rotation steps, each row followed by its count of steps
The counts run from 0 to 150.
[106 155 124 129 111 120 129  94  90 168 114 138  95 129 166 129 135 144
 153  99  96 131 118  85 125  95 109 117 135 134  90 124  97  72 120 163
 129 105 138 116 102  81 139 173  91 196 152 101 136 138 107 100 139]
102
[122 147  81 131 111 147 146  90  74 151 136 110 101 115 146 104 147 176
 141  90 104 130 132  93 119  97 135 149 140 170  95 117 106  87 158 186
 118  96 172 140 112 111 154 130 127 154 157  81 123 144 125 116 119]
20
[131 129 122 131 116 104 169  99 124 170 111 162 124 169 143 110 119 123
 136 101 117 111 145  72 142 117 124 104 123 176  95 108 101 100 116 187
 131 124 149 128  81 145 186 154  83 168 130  87 141 147 130 102 126]
142
[ 99 136 101 138 117 141 149  93 104 197 143 146 112  99 168 107 131 156
 149  97 114 108 148  99 137 119 162 140 152 162  88  96 138  97 141 195
 119 110 164 135 115 107 166 105 123 152 127  83 154 142 137 120 103]
68
[136 144 126 121 132 118 152  93 101 160 119 150 126 125 107 134 133 144
 126  88 110 119 155  81 130 113 148 121 134 192 108 128  90 101 134 197
 121  91 143 132 107 123 155 144  88 170 133  88 155 152 107  77 137]
123
[102 146  89 138 112 130 129  70 110 197 117 136 111 113 172 129 119 149
 145  92 138 106 129 108 126  94 142 116 144 176 120 132 104  98 122 178
 116 139 159 134  71 106 145 140 116 155 121  82 178 114 124 117 128]
86
[111 134 125 123 123 134 159  84 116 187 128 159 125 112 150 140 136 127
 137  95 121 108 181  80 142 105 162 130 149 165  97 107 124 106 126 190
 124 108 146 134 120 126 166 132  98 152 119  72 185 145 110  94 114]
74
[128 140 113 141 122 122 135 105 104 160 139 135 112 113 128 108 135 191
 130  99 125 120 129  79 133 114 130 110 138 173  96  84 118  53 119 182
 112 116 163 117 100  99 153 144 125 174 117 108 150 133 147  93 145]
110
[104 149 133 152 106 109 162 107 118 208 103 149 112 131 160 105 109 121
 142  95 110 102 135  97 139  94 128 108 138 153  88 114 109  91 115 162
 129 104 138 130  98 112 163 152  92 200 141 104 132 129 127  95 140]
99
[107 142 135 128 127  97 135 108 115 185 131 176 110 132 169 126 122 134
 166  95 103 119 127  87 146 142 115 119 130 158  87 108 113  91 126 192
 139 112 128 126  98  90 163 139  69 176 134 104 147 165 115 113 117]
54
[110 137 104 155  97 120 159  91 112 182 108 132 104 137 162  91 120 164
 131 102 125 116 130  87 142  92 128 113 144 155  89  91 124  71 110 155
 116 129 168 127  89 125 172 148 127 178 128 100 126 114 160 107 133]
0
[ 99 156 132 110 125 120 139 106 112 174 112 171 110 132 159 112 124 119
 158 103 104 138 137  89 140 106 139 125 150 149  82 101 112  84 126 192
 138  84 119 136  93 116 178 139  99 170 141  94 145 166 109 124 129]
56
[109 138 103 152  97 128 165  94 102 174 115 125  98 135 164  95 128 155
 135 103 114 120 134  88 138  88 113 124 138 140  84  94 127  68 119 156
 118 124 169 129 101 113 168 152 124 183 144  95 124 123 148 113 121]
1
[106 131  81 120  98 144 137  57 105 159 112 127  98 132 181 134 143 153
 147 101 128 131 146  79 126  90 117 131 144 150 102 119 114  88 105 156
 118 147 165 122  98 102 153 166 116 155 135  72 174 115 117 121 113]
89
[135 135  77 126 103 133 154  71 116 162 101 136 115 153 164 116 124 138
 139  92 122 134 154  76 143 114 114 136 131 177 101 129 105 109 127 175
 132 130 157 143  88 144 197 148 110 146 135  66 140 141 132 117 104]
137
[115 145  84 114 116 134 141  72  97 164 105 135 107 150 165 112 120 132
 148  95 117 131 117 101 121  91 122 123 134 169 110 135  87 108 140 195
 131 109 149 139  62 130 166 144 101 151 155  77 142 143 112 137 128]
38
[101 154 125 134 103 127 148  95 100 175 107 135  93 133 171 121 130 130
 149 100 100 130 122  93 129  85 115 122 145 134  88 117 100  78 117 162
 129 100 144 125 104  94 149 173  90 199 161 103 126 130 108 104 140]
101
[119 123  87 115 111 124 149  81 119 152 106 153 109 160 163 105 134 147
 145 107 127 136 138  83 136 102 117 116 137 158  94  99 116  82 115 186
 126 135 162 135  66 146 193 144 118 145 128  83 142 137 139 136 117]
44
[102 132 106 138 125 128 142  99 104 194 155 146 110  99 163 108 135 165
 146 102 123 100 134 103 132 130 159 134 144 162  92  91 136  88 140 200
 114 123 171 128 106  98 153 109 111 150 121  91 157 141 134 116 104]
67
[119 115  93 110 103 125 159  85 110 139 120 149 100 167 171 108 147 148
 146 113 123 132 138  76 129 113 108 120 135 149  93  94 120  78 119 178
 126 142 173 119  77 141 183 151 111 147 138  75 138 141 137 135 113]
45
[108 118 128 110 110 143 171  82 105 159 122 151 113 133 147 152 157 115
 146 117 107 111 170  86 121  87 156 123 150 144  94 106 115 100 121 185
 127 100 159 119 120 130 148 154  96 159 148  66 168 145  88 101 115]
76
[136 128  68 127 110 134 142  70  87 149 130 117 103 143 164 117 140 165
 146  96 120 116 126  85 118 116 106 138 123 169 109 132  91 106 141 182
 124 134 181 127  88 106 146 147 103 146 147  74 134 138 119 125 110]
133
[120 117 117 142 111 101 159 106 120 176 133 163 119 155 163 104 125 150
 146 102 121 105 130  77 146 145 114 112 125 159  90  87 123  81 123 183
 133 148 161 121  76 120 175 142  84 160 120  92 130 148 151 113 111]
48
[118 142 124 123 118 140 159 105  79 139 126 128 101 131 118 113 155 157
 136 109  96 131 130  87 114  85 136 120 144 155  91 102 101  62 136 189
 116  75 163 121 107 115 143 152 113 175 159 105 126 149 119  98 143]
14
[117 127 108 142 107 117 147  77 125 181 110 155 116 137 155 128 124 150
 132  99 142 110 154  79 147 108 127 107 143 162 100 104 121  84  99 159
 123 154 157 120  97 124 173 162 112 175 103  83 170 115 144  91 124]
92
[118 152  89 140 111 145 150  98  81 166 126 118 106 111 141  96 133 171
 133  94 111 128 131 101 119  92 145 140 141 177  97 110 109  85 152 194
 117  87 172 143  97 118 157 121 129 159 149  93 132 139 131 111 123]
19
[117 150  92 123 123 122 145  84 102 181 112 141 111 149 151 112 112 132
 146  89 121 117 121 104 129 101 131 118 134 179 113 140  79 110 142 194
 134 109 147 142  52 128 161 130  99 155 151  80 145 144 115 124 127]
37
[145 112 112 116 114 111 156  80 115 147 117 153 116 161 156 133 137 142
 147  98 116 115 145  62 137 141  98 119 115 170 101 114 103  93 114 182
 130 150 154 122  98 119 171 168  75 157 127  79 148 147 124 102 109]
140
[101 133 126 120 104 108 152 103 108 166 132 153  96 149 186 108 135 126
 168 104  93 124 122  82 133 125 102 133 125 132  75 104 119  93 129 183
 144 115 146 120 107 104 166 154  73 169 151  86 122 158 112 121 103]
52
[107 131 131 136 125 127 168  86 108 201 127 146 120 129 137 126 127 124
 133 111 123  81 139 110 118  85 167  97 145 157 113 115 101 101 127 198
 116 112 159 122  79 130 135 137  92 162 143  80 171 127 107 103 140]
80
[ 98 145  82 130 105 143 139  63 111 185 107 132 110 117 173 125 121 142
 143  98 138 121 144 103 130  81 142 130 149 161 111 128 106  97 119 175
 113 134 153 139  80 116 159 142 125 153 130  75 173 117 123 126 122]
87
